(in the rows, 128 means zero)
Each named turn below is shown by a few rows before and after it. Which turns, in which order, take the first row of each later pair to the second? The first pair is answered.
turn sig:
[168  96 122 141 130 142 126 156 163 170 146 111  98  75 115 154 140 115
 189 127 112 112 151  95 109  87 152 110 129]  ->  [149 109 144 155 121 144 130 155 169 179 143 103 102  75 118 151 143 122
 187 129 102 110 133  99 124  70 148 115 137]
[111 136 140 164 141 148 138 177 163 180 153 109 129 122 134 139 130 153
 173 131 112  92 108  95 126 111 130 148 112]  ->  [101 136 136 168 147 152 131 180 147 172 153 128 143 111 135 132 105 146
 169 136 103  94 110 103 118 108 131 144  98]
[146 107  78 134 113  88 133 148 136 183 118  69 115 120 160 139 152 129
 154 173 105 191 152 143 122  73 132 121 122]  ->  [125 108  89 139 108  96 126 152 130 182 110  83 120 129 159 144 142 121
 157 171  91 189 156 151 122  68 115 119 123]
turn tor:
[111 119 155 151 101 152 114 166 128 157 116 126 137 114 133 165 125 145
 169 134 104  97 100 122 121  91 111 126 135]  ->  [103 148 126 135  96 103 119 116 126 119 118 129 116 121 138 125 111 144
  94 100 163 112 104 146 141 177 106 141 159]
[144  97 120 140  95  85 158 111  91 144 119  88 138 156 192 153 162 113
 128 143 124 173 121 166 177 124 113 123 176]  ->  [118 114 149 143  86 123 151 152 137 182 123  92 136 116 161 180 166 137
 188 115 115 113  98 130 167  97 124 118 172]
[129 175 114  93 111 148 135 129 132 160 130 124 132 141 151 139 111 125
 135 158 132 141 115 133 111 140 137 139 114]  ->  [124 175 117  82 110 141 137 134 122 153 129 129 139 135 151 133 108 119
 131 152 115 133 110 134 102 147 144 142 111]
[135 108 128 107 142 122 128 116 110 102 120 121 127 139 130 115 101 115
 108 139 126 157 141 135 108 123 131 119 111]  ->  [124 113 133 116 126 148 122 148 131 117 134 130 127 116 121 133 108 126
 149 135 118 109 128 115 104 104 129 111 104]
turn pudo:
[121 114  92 135 120 127 155  86 125 160 141  96 107  91 119 137 182 129
 166 145 101 150 128 127 157  92 146 116 123]  ->  [106 137 105 132 105 113 148  84 137 153 149  94 107 102 125 128 189 150
 134 124 136 129 108 117 171 128 149 113 148]
[123 137 135 117 155 133 107 139 111 100 124 169 146 123 114 100  98 133
 137  97 144 128 150 112  83 130 127 117 125]  ->  [120 149 132 118 146 133 114 145 115  98 125 152 144 124 112 104  95 125
 145 101 132 130 152 109  86 122 125 117 126]
[143 139 150 116 141 141 126 156 137 121 134 150 125 121 104 137 126 120
 146 109 144 115 132 107 121 112 135 125 124]  ->  [116 154 137 113 128 122 122 133 128 121 138 157 132 127 110 132 114 127
 107  99 155 112 119 116 135 146 129 133 138]
[125 171 146 134 127  87 158 137 144 112 132 169 100 146 109  81 154 154
 121  90 179 130 126 137 122 163 158 101 154]  ->  [125 129 129 124 145  91 147 118 105 101 117 160 119 170 141  73 108 134
 102 131 155 177 136 161 101 153 113  93 138]
Pairs:
(2 to 3 turns a pair)
[117 158 164 157 134  95 109 176 142 118 158 106  97  82 100 136 140 153
 171 124  94 108 100 123 120  67 147 147 123]  ->  [142 140 126 144 153  91 117 146 116 105 143 105  95  79 113 111 104 109
 144 149  89 170 143 144 109  73 147 158 108]
tor, pudo, pudo
[139 123 109 110 133  87 111 117  80 116 109 111 122 143 149 113  85 127
  84 134 142 144 123 141 116 173  95 132 137]  ->  [106 118 124 112 123 122  92 139  99 138 111 125 139 134 145 124  77 142
 122 126 113 108  97 146  99 151  87 133 117]
tor, tor, pudo
[ 95 118 128 126 114 148  88 145 123 129 124 162 153 121 132 139  68 122
 156 134 107 108 105 146  91 128 102 117 101]  ->  [110 102 114 133 112 127  96 132  93 126 125 147 151 132 151 130  63 108
 133 158 104 154 134 166  99 140 100 123  97]
tor, tor
[173 150  94 108 111 114 175 128 160 135 164 117  84  78 108 115 178 117
 141 100 155 101 171 117 133 118 160 137 132]  ->  [172 153  90 106 110  75 186  99 139 106 165 129  91 109 113 102 164 127
  90 116 173 128 175 130 143 159 155 142 141]
tor, pudo
[136 150 107  81 122 113 104 119 169 112 136 190 132 111 113 125  91 130
  81 102 166 106 113 160 124 219 124 143 154]  ->  [153 100 123  89 141 164  94 167 144 144 132 182 157  90 127 142  69 103
 168 153  94 135 137 164  75 117 119 138 100]
pudo, tor
[ 86 177 153 123 123 127 109 121 150 116 119 158 116 126  97 116 104 158
  97 107 166  74 102 122 149 182 142 118 121]  ->  [ 79 161 147 126 130 149  91 128 120 134 116 171 157 131 112 120  55 136
 131 128 133  84  93 150 115 155 114 115  93]
pudo, tor, tor
